In the rows, 128 means zero.
One turn moves each row of this set onto another row. After a few examples, where does it send each row asked below?
Tavet: [141 130  93 132 110 140 145 192 142 132 115 115 120 108  96 125 117 136
  97 132 125  94 144 136 124 101 108 132 150 141 149 138 171 132]
Gon: [143 128  96 122 115 155 132 210 131 136 119 116 125 127 109 111 129 123
 107 121 126  95 128 132 141 102  96 136 139 137 156 133 166 128]
Vupil: [142 127  99 133 117 137 157 183 134 135 123 116 125 110  99 127 121 149
  90 142 128  88 140 144 128 103 106 128 150 133 151 150 165 136]
bupu: [135 111 148  96 102 159 120 139 144 144 150 124 155 150 138 125 152 133
 123 116 159 142 137 114 123 128 154 120 122 115 159 135 148 110]
kopo: [132 112 138 110 119 159 102 134 164 141 149 133 136 126 135 117 149 114
 119 118 146 152 142  95 121 115 160 127 112 111 158 122 144 106]
Dovas: [130 111 140 106 122 152 115 125 158 134 160 128 141 128 135 124 151 122
 118 122 149 153 141 103 119 120 157 125 110 113 157 136 139 109]
Kot: [142 125 147 132 156 108 150 123 157 137 125 125 123 108  94 143 131 138
  97 143 140 107 156 112  99 108 142 131 133 127 161 145 147 129]
fov: [133 111 146 101 116 161 109 151 155 144 142 129 149 153 132 108 157 123
 130 110 154 141 136 103 132 118 147 126 117 116 159 116 147 108]
getu: [137 100 148 119 136 149 106 126 168 151 142 142 141 129 128 113 169 125
 115 122 142 128 133 100 137 136 147 123 115 104 170 126 131 121]
Sodaf: [131 137 136 125 169 134 137 141 163 137 136 133 116 122 103 136 115 126
 105 138 155 119 160  93 107  87 151 141 125 126 155 132 151 118]
vof: [136 100 150 124 131 127 116 125 154 132 145 124 139 130 119 115 167 129
 129 128 137 150 142  99 123 119 146 116 111 118 157 131 126 119]
Mem: [133 131  93 128 130 143 155 187 138 135 132 122 119 124 103 120 117 153
  94 144 137  88 144 138 133  98 101 131 143 129 152 156 161 136]
ridet: [146 102 154 108 106 134 111 148 147 143 126 115 151 146 117 111 169 126
 136 114 139 144 140 107 121 120 148 110 123 123 159 114 142 110]
sifuf: [139 101 156 109 127 149 118 141 151 154 139 134 155 159 126 106 173 134
 124 119 148 130 136 110 143 131 140 114 120 111 169 126 135 120]
Zut: [148 126  97 131 106 140 141 202 125 129 120 106 131 122 107 117 134 129
 105 126 120 100 131 139 135 107  96 126 137 141 151 140 164 132]
robi: [143 123  98 131 130 146 142 203 133 140 122 119 130 134 104 104 140 130
 108 127 127  95 130 133 150 106  86 133 135 136 161 135 153 133]
sug: [146 121  97 129 112 144 148 194 126 135 126 112 132 126 108 117 135 138
  98 128 125  98 124 145 143 116  92 129 138 133 157 147 163 136]
Vomu: [144  96 157 106 103 147 115 135 152 150 128 126 158 145 126 118 170 133
 118 110 145 128 128 123 131 140 145 118 130 111 166 126 146 122]
loma: [137 130 141 125 168 139 144 121 169 149 137 143 123 115 106 136 123 136
  85 140 153  95 149 110 113 112 145 139 133 116 168 145 147 131]
Fura: [145 130 144 127 158 142 128 128 178 155 119 139 124 101 105 134 123 123
  88 128 147  90 147 106 107 116 144 145 141 118 170 127 159 128]
tuga: [138 139 138 121 143 138 138 132 163 137 130 122 119 102 107 149 112 122
  98 133 151 117 153 108  92 101 158 143 134 128 152 136 166 117]
duzi: [145 124 145 137 166 112 131 133 168 143 111 133 117 111  88 130 137 126
 106 137 139 105 156  98 105  98 143 133 133 127 162 122 146 126]
Biba: [129 131  96 135 138 140 150 194 139 135 129 125 114 127  95 110 120 147
 104 142 136  93 149 133 138  88 100 129 137 133 148 146 156 133]
kol: [137 105 157 108 110 132 121 141 140 134 143 116 153 158 122 113 168 137
 134 122 142 150 141 114 128 119 144 110 116 119 157 133 136 118]
guled: [139  99 151 124 116 127 108 125 156 136 131 121 143 121 119 122 169 119
 123 122 132 152 144 107 120 124 152 116 116 122 157 122 137 120]
vemo: [142 130  94 131 126 149 135 199 145 142 111 125 116 112  99 115 118 137
 100 127 132  85 144 131 134  95 104 137 149 133 153 132 171 131]
Sagoz: [137 129  95 131 127 141 144 202 126 130 131 118 127 138 106 108 136 134
 111 136 125 105 134 136 146  98  88 128 130 137 153 144 155 131]
sesif: [137  99 150 115 123 149 113 116 164 150 146 138 148 122 133 119 168 126
 106 121 140 132 131 113 128 141 150 124 122 106 165 134 138 120]
lom: [136 126  93 137 140 139 140 196 144 142 113 130 114 125  94 107 125 143
 104 135 126  81 146 126 142  92 100 134 142 134 156 135 158 137]
tovik: [139 132  94 123 118 151 153 196 122 131 137 115 132 133 114 110 125 134
 100 134 131 103 128 139 142 104  91 129 133 133 157 149 162 131]

Fura -> tuga
tovik -> Sagoz
Now these:
sesif -> Dovas
ridet -> Vomu
Vupil -> Mem

